[[-21   5  -9  -6  -5 -12]
 [ 14  31  12 -14 -53 -46]
 [-55  -9 -12 -32  -1  -9]
 [ 51   2  12 -48 -28 -36]
 [-11  44   0  -6  19 -46]
 [  3  36 -23  37  30 -16]
 [ 11  26  43 -16 -18  21]
 [ 95  49 -11  24 -42 -10]]
=>
[[  5  -9  -6  -5 -12 -21]
 [ 31  12 -14 -53 -46  14]
 [ -9 -12 -32  -1  -9 -55]
 [  2  12 -48 -28 -36  51]
 [ 44   0  -6  19 -46 -11]
 [ 36 -23  37  30 -16   3]
 [ 26  43 -16 -18  21  11]
 [ 49 -11  24 -42 -10  95]]

[[ 59  -3  -6   0 -11  10 -48 -18 -17  10  22]
 [-11  10  11  -3  -4 -17 -81  -4 -15  88  17]
 [-39 -13 -31 -11   5  17  31   5   0 -18  28]
 [-55  22 -68  13 -31   6  13   4 -12  -4  -3]
 [ 48  -2  16   1  -3  -7  12   9  13  18  52]]
=>
[[ -3  -6   0 -11  10 -48 -18 -17  10  22  59]
 [ 10  11  -3  -4 -17 -81  -4 -15  88  17 -11]
 [-13 -31 -11   5  17  31   5   0 -18  28 -39]
 [ 22 -68  13 -31   6  13   4 -12  -4  -3 -55]
 [ -2  16   1  -3  -7  12   9  13  18  52  48]]

[[-33  -6  28 -21 -67 -46  18 -46  14 -43 -59  39 -36  26 -63]
 [  0 -90  17  44  67   0 -70  49  -8 -54  50 -26  74 -14  43]
 [-28  -1  33 -18 -59 -30  19 -20   2 -32 -56  17 -35  19 -10]]
=>
[[ -6  28 -21 -67 -46  18 -46  14 -43 -59  39 -36  26 -63 -33]
 [-90  17  44  67   0 -70  49  -8 -54  50 -26  74 -14  43   0]
 [ -1  33 -18 -59 -30  19 -20   2 -32 -56  17 -35  19 -10 -28]]

[[  5   3 -26   9 -39 -24 -24  53  -7 -36 -72 -18  12]
 [ -7 -15  42 -57  64 -31  23  19 -33  37  12  43 -80]
 [-10 -79 -66   3   7   5 -19  65 -46   9 -22 -35 -19]
 [ 42 -46 -22  -2  42  34 -20 -21 -49 -25  29  17  66]
 [-24  60  35  40  73 -53 -35  -9  42  20  57  -4 -17]]
=>
[[  3 -26   9 -39 -24 -24  53  -7 -36 -72 -18  12   5]
 [-15  42 -57  64 -31  23  19 -33  37  12  43 -80  -7]
 [-79 -66   3   7   5 -19  65 -46   9 -22 -35 -19 -10]
 [-46 -22  -2  42  34 -20 -21 -49 -25  29  17  66  42]
 [ 60  35  40  73 -53 -35  -9  42  20  57  -4 -17 -24]]

[[ 63  90  12  53 -18 -10]
 [ 21  77   4  16 -14  58]
 [ 56  75 -10  12  24   9]]
=>
[[ 90  12  53 -18 -10  63]
 [ 77   4  16 -14  58  21]
 [ 75 -10  12  24   9  56]]

[[ 44   6  -1   1  -1   8   6 -37  53 -12]
 [-54   2 -30 -71  50   2  52 -36 -27  -8]
 [-13   3 -38  30  29  17  24   6  -8  20]
 [ 28 -14 -24  40  67 -19  48   9  25 -22]
 [ 32   8  33   8   2  17  -4 -63  14  -5]
 [ 18  10  21  18 -19  14 -29 -32   8   7]
 [ -3  -7  16   9  28  -8  32 -26   4  -2]
 [ 31  15  33  17  -4 -27  -2  29  36 -43]
 [-59  -3  -1 -18 -19 -16 -15  15 -30  40]]
=>
[[  6  -1   1  -1   8   6 -37  53 -12  44]
 [  2 -30 -71  50   2  52 -36 -27  -8 -54]
 [  3 -38  30  29  17  24   6  -8  20 -13]
 [-14 -24  40  67 -19  48   9  25 -22  28]
 [  8  33   8   2  17  -4 -63  14  -5  32]
 [ 10  21  18 -19  14 -29 -32   8   7  18]
 [ -7  16   9  28  -8  32 -26   4  -2  -3]
 [ 15  33  17  -4 -27  -2  29  36 -43  31]
 [ -3  -1 -18 -19 -16 -15  15 -30  40 -59]]

[[-37 -10 -15 -11  42  26  92 -61  59  89  74   8]
 [ 29  37  34  -1 -20  51  46 -17 -18  42 -70  51]]
=>
[[-10 -15 -11  42  26  92 -61  59  89  74   8 -37]
 [ 37  34  -1 -20  51  46 -17 -18  42 -70  51  29]]

[[-39   7 -33  -9  30 -71  24 -15]
 [ 30  23  12  31  17   9  11 -68]
 [-31 -42 -28  31   9  17  19  10]
 [-46  -6 -39  27   6  -5 -17 -30]
 [-22 -24 -27 -27 -68  12 -23 -22]
 [-38 -62 -14  12   2  37  42   5]]
=>
[[  7 -33  -9  30 -71  24 -15 -39]
 [ 23  12  31  17   9  11 -68  30]
 [-42 -28  31   9  17  19  10 -31]
 [ -6 -39  27   6  -5 -17 -30 -46]
 [-24 -27 -27 -68  12 -23 -22 -22]
 [-62 -14  12   2  37  42   5 -38]]
---
[[ 12  80]
 [ 17  -3]
 [ -7  92]
 [ 57 -85]]
=>
[12 -3]

[[-16  15]
 [ 15 -24]
 [-72  47]
 [-67 -26]
 [ 89  24]]
=>
[-16 -24]

[[-12 -95]
 [-10 -17]
 [ 15   7]
 [-25 -63]
 [-35   7]]
=>
[-12 -17]

[[-21 -26  29 -70 -39]
 [ 49 -26 -24 -39 -25]]
=>
[-21 -26]

[[ 32   2]
 [ 11  -6]
 [ 75  10]
 [-91  16]]
=>
[32 -6]

[[-17  22 -81 -33]
 [-40  10  15  -6]
 [ 26  -5   9 -10]
 [-33 -78  12   8]
 [ -1  32  40  51]]
=>
[-17  10   9   8]
